rotation ticks, each row followed by its count of ticks
The counts run from 0 to 157.
[  8.9   6.0   9.0  15.0 -16.5 -13.3  -2.0   1.0   3.1   6.9   5.5 -16.5
   4.4 -23.7   7.4  -0.5 -21.4   4.7  14.3   3.0  -4.0  11.3 -20.1  23.6
  -7.3 -12.4  12.4  44.0 -21.3   0.2  -0.3  17.7  10.5  -8.6  -0.8   4.0
  -1.2  -5.3  10.9] => 77
[  3.2  23.7 -12.0   2.4   1.7   5.6 -16.3  -5.1   0.3   1.6   1.8  -0.1
  11.1  26.3  -0.6  -4.4  18.7  19.1 -14.9  -1.9  -0.4  -6.2 -11.1  31.9
  -4.9  17.9  13.0  19.6 -41.9  -7.2  -4.1 -10.1  -5.9  -0.7  -9.3  -8.5
 -16.1 -12.9  -3.6] => 131
[ 10.0  12.7 -26.9  -6.0  -5.5 -25.3   2.0  14.0  12.8 -10.7 -16.5 -13.1
  -8.6   3.7   4.0  15.0  -3.1 -15.2  11.9   3.7  18.1  13.1   0.3  -4.8
  -4.5   4.9  12.0 -43.8  22.5   1.6   1.9   3.9   5.0 -11.1   8.3  -2.4
  19.4  17.7   0.4] => 96
[  4.8   3.1  12.9  -9.2   4.1 -24.8  -2.7  15.0  -9.6  22.7   8.7  19.5
  -3.5   9.9  23.9  -0.9   1.0  20.2  -1.8 -19.8  -5.6  15.9  -0.1  15.4
  -4.1   1.4   3.7  16.6 -35.7  -8.2 -26.9   1.3   8.0 -13.7  -2.9 -18.0
 -10.6  20.6  -3.5] => 148
[ -4.0   5.1   8.5   1.1 -10.3  -8.5 -17.7   3.8   6.2  21.7  15.5  -6.7
  14.0  13.6   8.0 -18.0  12.4  19.7  -4.5  24.6  13.7   2.1  -4.6  13.7
   2.2  23.4   8.2  10.3  -7.4   1.6 -21.2 -11.0 -11.5 -37.3  -6.8 -14.0
 -17.4   9.5 -27.7] => 142
[ 11.9  12.7  20.7   6.5  16.8  -4.4 -15.0  -9.3  28.9  23.4   6.5  12.0
 -14.4  -0.1   3.0  -2.8  14.9  11.7 -10.8  10.2  -7.1 -28.0  18.4  26.7
  -2.7  16.8  -2.9   0.9 -12.6   8.2  11.7  -5.6  10.0 -18.8  -9.6 -14.7
  -6.8   9.7   2.3] => 59
[ 10.1   3.9 -30.8   2.9  -8.4  -8.9 -18.2   2.5  -9.4  -0.2   8.9  -3.7
  36.6   9.2  23.6 -10.3  20.9  12.6  -2.1  -1.2  20.9   5.5  -9.0   5.7
   7.3   1.7  14.8   6.3  -2.6 -15.3  -7.1   6.3 -18.5  12.4 -16.3 -16.7
  -9.4  14.3  14.1] => 134
[  4.9  21.5  -2.0 -14.0  19.9 -22.8 -17.9   1.5   3.3  37.8   8.3   8.3
  12.1  12.4   8.8  -6.5  12.4  23.9 -13.5   5.0  31.5   1.1  -1.9  16.6
  -9.5   3.1   1.6  -9.3   5.5  -9.0  15.2   0.8  -0.4   7.9  -2.4  -2.7
 -35.0   8.2  -6.9] => 140
[ -0.2   8.5  -6.7 -20.1  -7.2 -15.2  -6.9   1.0  14.7  30.3   0.6   7.7
  25.7   1.9  23.3  -2.3   7.3  24.9   1.9  -3.2   5.5  13.5  -9.1   2.1
  22.3  13.4 -10.6   4.1  -9.8   3.0  22.6  23.1  -2.2   7.8 -19.3 -23.9
  -1.3   7.8   0.8] => 145
[ 10.9  -2.4  22.8  25.2  -2.2  -3.4   2.5  -5.0  16.5  -2.8   0.6  -2.1
 -13.1  -8.1  14.4 -11.4   1.7  -8.7  16.9  25.5  14.9  -2.9   2.0  14.7
 -21.2  -6.6  14.5  17.1  10.1  16.8  -4.6  -1.9   8.9 -33.6  -8.6 -10.7
 -24.3  16.6   2.2] => 71
[  9.7  -1.8  16.6  25.9 -17.7 -20.8 -11.6   4.2  21.5   8.4   0.3   4.2
   5.8 -15.6  24.8  -5.4  -1.0   4.5  10.3   1.2 -19.9 -11.8  -4.3  -4.1
   0.8   5.7  -5.6  25.3 -22.3   8.3  -3.1   9.8   8.5 -14.9 -25.2 -28.2
  18.1   3.6   6.8] => 65
[  0.3  -3.1  10.0   0.0   4.2   1.7  -2.1  -9.8  10.9  21.1   4.2  -6.3
   2.1 -22.1  -3.4   8.4   3.0  15.0   4.8  16.6   6.5 -18.8  10.1  24.3
   0.6  -3.4   4.3  42.7   2.6   4.8   9.7  27.4  10.7 -16.2 -18.3 -32.2
 -11.2  -0.9 -14.7] => 61
[  4.0  11.8  -8.3 -11.4   3.2  -9.0 -11.5 -11.0   1.0  -0.4  -1.4  -1.4
  16.2   4.2   2.1  19.2  14.8   5.0  -5.0 -14.5  -7.9 -15.2  27.2  27.3
   4.6   2.6 -13.5   5.1 -13.1  -6.9  20.3  21.9   6.6   5.3  -7.0 -37.8
   0.7  -0.8  20.0] => 51
[ -4.6  -0.5 -36.7 -11.0  16.0  18.2   5.7   8.0  -2.7  -1.2   7.0 -10.2
  -5.8 -10.5 -22.3   2.0   5.9   2.5  17.8  10.3   8.3  -8.8  -1.7  19.1
  -8.9 -11.4  -7.4  26.9 -17.2  -2.4   6.0 -10.7   4.3   4.0 -28.6  -5.7
  -6.9 -23.4 -25.3] => 116
[ 10.2   1.7  17.7 -14.5  13.7 -40.8  12.2   1.4  -4.1  -1.0   5.3  17.3
  15.4  20.9  12.4 -12.1  13.4  -0.7  32.2  -6.8  20.4  28.0 -18.6   6.0
  -7.5   3.6   7.2  13.1  -5.7 -11.0 -24.0  -1.8  -3.3 -23.3   3.2  -0.1
 -18.2  22.4   2.9] => 0
[ 18.1  14.2 -29.2 -11.8 -11.1 -20.3  -1.6   5.2  16.7   3.8   0.5 -23.0
   7.6 -12.6   2.3  11.7 -21.1 -10.0  15.6  -1.8  -4.7  20.3 -12.8   6.8
  22.5   2.3  -9.3  -2.1  -5.3   0.8  26.0  11.7   9.5  -2.6   2.8  12.2
  18.8 -13.2  11.0] => 90
[ -6.8   0.5 -11.3  -7.7  -1.5   7.2  -3.6 -16.9   2.3 -14.1   4.6  -6.5
  11.7   8.6   3.2   4.8  30.5   1.4  10.8  -5.4 -12.5 -12.9  28.0  32.9
  12.8  10.1  -7.3  11.9 -19.7  -4.7   6.7  12.9  -3.1 -21.7 -15.3 -37.3
  -1.8   1.7  10.6] => 50
[  9.5   6.3 -13.3  16.6  20.7 -20.2 -19.2  22.4   4.5   3.9   9.9  -0.6
   9.8  -1.5   1.9   1.0  10.4  10.3  -9.1   1.4  25.2 -10.7  -8.5   4.0
 -27.0 -10.6   5.8  -8.0  -7.5  -3.4   6.7 -26.0  -3.4  37.9 -16.0 -11.1
 -17.1 -10.4  -7.0] => 124
[-18.9 -17.8   7.5  -2.9   7.6 -12.8  18.1  23.4   1.7  -2.6   4.4  -3.0
 -19.0   4.1   7.2   2.7   7.6  -2.6   9.9   7.0   1.5  24.8 -14.5  18.6
 -10.2   6.1   2.0  -3.4  11.7  27.3 -27.8 -15.5  -2.2 -19.9  15.5  -6.6
   1.2  27.7 -15.7] => 16
[-15.1 -13.3 -20.5  10.2 -10.4 -18.3  -4.7  12.2 -13.6 -25.4  14.3 -17.4
  20.4  -2.3  -2.2  17.3  24.1  -7.1  -5.1  -1.1   9.9   3.4  21.1  -2.4
  -3.9  -0.2  -9.0 -13.4  15.1  -6.2  -0.3   3.7  -5.6  14.4  -6.5 -25.9
  -5.6   4.9  18.3] => 40
[ -5.8 -11.1  -4.0  -1.1   9.9 -34.8   7.8  38.3  -1.8  15.9 -11.5  10.2
 -20.9   7.5   9.0  12.3  -8.1  13.2  -6.1   5.1   9.5  15.9 -20.4  10.8
   3.5   4.1  -5.8 -12.9  15.6  -1.7 -13.0  -0.7  15.1  12.5  13.1  -3.4
  -1.9  16.2 -22.6] => 14
[  2.0  11.1 -15.1  -7.3  12.3   3.1  -5.8  -2.7   7.6  -1.6  15.4  -8.4
  16.5  -7.2  -8.1 -11.1  32.5   8.0  13.2  13.1  33.4   6.5 -11.2   4.9
  -1.4   4.4 -24.8   1.8  -6.0  13.4  19.8  -8.5 -12.4   5.3 -27.1   0.3
 -27.5 -13.7   9.9] => 128
[ 21.4   8.0  -1.5  13.9  15.7  -7.0 -10.6  -8.4  24.1  23.2  10.4   3.9
  -7.5   0.2  17.4  -7.2  17.3  -3.2  -1.4  21.2   9.0 -26.7  28.5  15.8
  10.4  14.3  -8.8 -16.2  16.6   7.4  22.9  -2.9  11.9  -7.9 -15.5 -25.4
  -0.3  16.5  -2.5] => 58
[ 19.8  22.2 -12.5  -5.2  -3.2 -30.0   7.5   6.1  -2.3 -11.8 -12.0  -7.3
 -16.7   3.3  -2.7  11.0 -19.5  -8.3  16.6  -5.3  -3.9  10.8  -8.6  19.9
  -7.8   2.1  12.8   5.2 -22.7 -19.4 -27.9   5.4   6.3 -22.7  17.9   8.0
   7.7   0.7  -1.5] => 93
[-13.0 -10.6 -12.2 -13.1   7.8 -11.7   8.5  24.9 -16.1  -0.9   5.0  -1.1
 -16.4 -14.8  -7.7  10.6  -7.5   6.2  -3.7   3.3 -16.1  14.5  -8.1  23.3
   3.3  -8.9 -26.5  33.9 -20.0   8.2 -21.0  -0.2  13.1  -0.7  -1.1   7.8
  -7.0  -2.0 -14.4] => 22
[ -3.5  12.3  -3.1  14.9  -7.0 -15.9 -24.9   4.8   4.6  -2.4  13.1 -25.1
   5.7  -1.1 -16.8  -1.4  30.0   4.8 -16.7  20.1  -1.0 -23.3  14.3  14.6
  12.1  21.2 -24.5   8.9  -8.7   7.1  -3.4  -2.5  -2.3 -20.5  -8.9 -24.5
   0.4 -11.8  -7.0] => 48
[-18.0 -18.3 -28.0 -10.0  -5.2  -9.2  16.9  27.9 -25.5 -14.5   4.8  -7.9
  -5.5 -17.0  -4.1   9.9  -4.6  -5.7   5.1   3.0   2.1  20.2  -5.6  13.3
   8.8  -5.7 -32.5  25.3  -2.5  -5.7 -11.2  12.3   7.3   1.5  -8.5  -6.1
  -2.4   3.3  -2.8] => 23
[-13.4 -15.6 -35.4   4.4  -8.2 -11.8  13.2  29.8 -18.0 -31.4  -5.9  -1.7
  -7.4   1.9  11.1  -3.0  -4.9  -8.1  -4.3   4.6   1.3  13.0   1.2  13.5
  25.1   2.5 -27.4   4.6  10.9   2.5  -6.6   6.4   6.8  11.9 -17.6  -4.9
   2.6  17.9  -3.8] => 24
[ 15.0   6.9  16.0  16.7 -11.7   0.8  -2.7  -1.5  20.2  10.8  -0.9  -5.6
  -7.8 -16.4  23.9  -0.3 -23.1  -0.6  -4.3   1.6 -11.3   0.7 -12.4  36.2
  -2.9   3.2  19.8  32.7 -30.5   4.5   4.5   6.6  18.4 -11.6  -2.0   5.1
   4.1   1.2  14.9] => 76
[  1.4  -6.6 -21.2 -14.2  18.0 -10.4  -2.0  15.8  -6.6  -8.2  -9.1 -14.4
   1.3 -24.9 -13.1  19.1  23.0   2.7  26.1  -1.8  19.9   1.7  -9.1 -10.3
 -31.7 -18.9  -3.6  -4.2   8.1  24.9  -5.6 -13.5  -9.9   9.2 -11.9 -14.7
   7.1   7.8  -4.5] => 111
[ -2.1  -6.1   4.8  -9.7  -6.7 -26.0  14.5  19.1   4.6   5.0  11.0   8.3
   4.5  18.1  10.0   2.1  -4.3   2.3  16.2  -2.7 -20.8  20.2 -20.8   0.6
  15.2  27.8 -17.2   5.9 -27.3   1.5 -19.5  -3.3   3.4  -9.9  -5.4  -7.3
  18.2   4.5 -14.5] => 10
[ -9.7   4.9  -3.3   7.1 -13.0  -3.6  -9.1 -10.8   8.4 -18.1  12.8 -21.8
  15.6  12.1  -5.6  -3.0  21.6   0.5  -4.5  16.1  -9.0 -22.3  22.2  15.6
   8.5  21.9  -7.1  13.9 -17.3  -4.5  -3.4   5.3  -1.9 -26.6  -4.8 -38.3
   7.3   0.1   1.1] => 49
[ 13.4  19.4  -7.3   8.9  -4.7 -22.8 -19.7   9.7  -7.4   3.6   9.9  10.9
  31.8   6.7  32.6 -15.0  30.7   9.3  -7.5  -6.5  21.0   2.0  -6.5   0.3
   1.6   8.1   3.0 -15.6  -6.7 -10.2  -8.7  -6.2 -13.5  14.9 -10.4  -8.2
  -0.9  16.7  22.4] => 135
[  6.8   7.5 -15.3  -8.0  22.5  12.5  -5.3   7.7   9.0  -0.7   8.3 -11.7
 -12.4  -7.0 -22.9  -0.7   6.6   0.4  11.0   6.8  -4.7  -9.4 -10.0  15.8
 -24.2   4.8  -3.5  14.3 -30.2  23.1  -0.7 -25.5   1.1   9.9 -23.9   3.9
  -0.3 -21.3 -23.0] => 115
[  7.5   2.7  22.4   2.3   3.6  -5.8   7.2 -11.0  21.1   1.8  -3.9  -9.8
 -10.1 -27.9   8.8  -8.0   3.4  -2.5  24.0  19.3  15.9   8.0  -3.0  22.7
 -12.8 -10.4   0.6  21.1   5.0  31.5   8.5  14.5   3.4 -25.4  -8.5  -1.9
 -17.4  10.6  12.5] => 72
[  5.7  12.9   4.5   9.3 -24.8 -17.9  -6.7   0.7  15.8   3.9  17.8 -37.5
  -9.1  -7.7   1.5  -0.7  -9.9  -8.5   4.9  19.5   7.0  18.1 -16.0  10.2
   2.6   7.2  20.3   0.4  -0.8  14.1  -9.4  -9.0  -2.0 -35.2  13.1  16.6
  10.6   0.6  -9.9] => 87
[-31.9 -33.5 -17.3   1.1   8.7   5.6  21.9  17.2   2.1 -17.9  13.2  -8.8
  -0.1   1.4   1.0  23.4  -7.3  -8.6   5.3  -3.3   1.1  17.2  11.1  24.1
 -17.4  -5.7  10.4   0.5   1.3  11.5   3.1  -4.7   5.5  19.1   7.3 -21.6
 -13.6   3.0  -0.8] => 28
[ -5.6  17.1   6.4  -4.1   1.2 -20.5 -23.2   4.2   8.3  28.3  11.8   7.5
  -1.8   3.6   3.0 -10.7  12.1  26.0 -17.1  19.5  26.5   1.2 -13.4   4.8
  -2.5  20.4   1.3  -1.8   2.8  -3.1  -3.5 -10.7  -1.0  -9.0  -6.2  -9.0
 -23.3   8.6 -24.6] => 141
[  1.8  -7.2 -35.5  -8.9  11.3   1.9  -1.6  20.4   4.6 -11.2  -0.9 -15.2
   4.9 -23.2   1.6   7.5  11.5  -9.2  17.6   3.8  23.7   1.7  -3.8 -11.6
 -14.2  -9.9  -6.7 -18.7  21.0  25.8   9.7 -20.5  -5.4  16.5 -21.2  -5.1
  19.1   5.4  -7.5] => 112
[ 13.1   8.7 -17.5  -7.0  31.2   8.1  -8.7   9.3  16.6  -1.4  -2.0   0.2
 -18.3  -5.3  -7.6  -1.4   3.3  -3.8  -1.4   4.2  -2.0 -15.5  -2.4  16.1
 -19.0   5.5  -5.6 -11.9 -19.8  26.2   3.9 -40.6   7.5   7.9 -18.2  10.6
  10.4  -4.4 -17.4] => 114
[ 13.5  11.8 -21.7 -10.8  -7.2 -19.3 -11.8  21.7   1.9  -0.6  -1.4 -17.7
 -12.5 -19.9 -18.2   4.9  -2.5  -2.6   8.4  10.5  -3.5  -6.1 -13.0  -1.9
   6.5  10.8 -22.0  -0.2 -12.7  11.8 -24.2 -12.1   7.2 -19.8 -16.3  10.4
  34.0  -3.3 -29.1] => 103
[-16.3   3.3 -18.9  23.7  -8.4  -3.7  -6.0  15.9  -8.7 -25.1   8.8 -13.5
  -4.4  18.9  -4.1   5.1   0.9  -6.8 -29.0   6.7  -5.4 -15.8  14.9  34.2
  -1.2  14.4  -1.8   8.3 -21.4 -14.5  -9.0  -8.0   5.7   8.1   6.2  -7.6
  -5.7  -6.0  -6.4] => 37
[-15.1  -2.0 -10.5   0.1  15.6 -10.3  -9.4  30.5  -6.2  -7.5  10.8 -20.7
  -5.9 -14.5  -2.1  17.2   8.0  -3.4 -28.8   1.5  12.4   4.9   6.6  18.6
 -16.2 -13.7 -18.0  -7.2  18.8  18.5  -0.9 -18.6   6.2  33.7  17.2  14.0
 -12.4   1.9   8.9] => 30
[  3.6  10.5  20.9   0.6  11.9  -4.0 -10.0 -10.2  18.3  28.9   4.0  -2.3
 -14.8 -11.6  -4.9   4.5   4.6  16.5   8.6  16.2  -9.3 -26.0  12.7  26.9
 -14.7   6.5  -2.3  26.0 -18.2  11.7   3.9   5.4  10.9 -15.4 -10.0 -29.1
 -13.3  -9.9  -9.6] => 60
[  6.6  -5.2  -4.0  -5.8  12.0  -0.8   6.7  -8.2   7.4  20.7  28.8   8.5
  29.3  19.3  16.1  -5.2  19.4   6.7  24.6   4.9   7.2  14.3   8.2   3.6
 -10.9   2.5  18.6  -2.3 -15.8  -8.7   2.1 -11.4  -7.3   0.1 -10.0 -19.7
 -33.3  14.0  -4.3] => 138
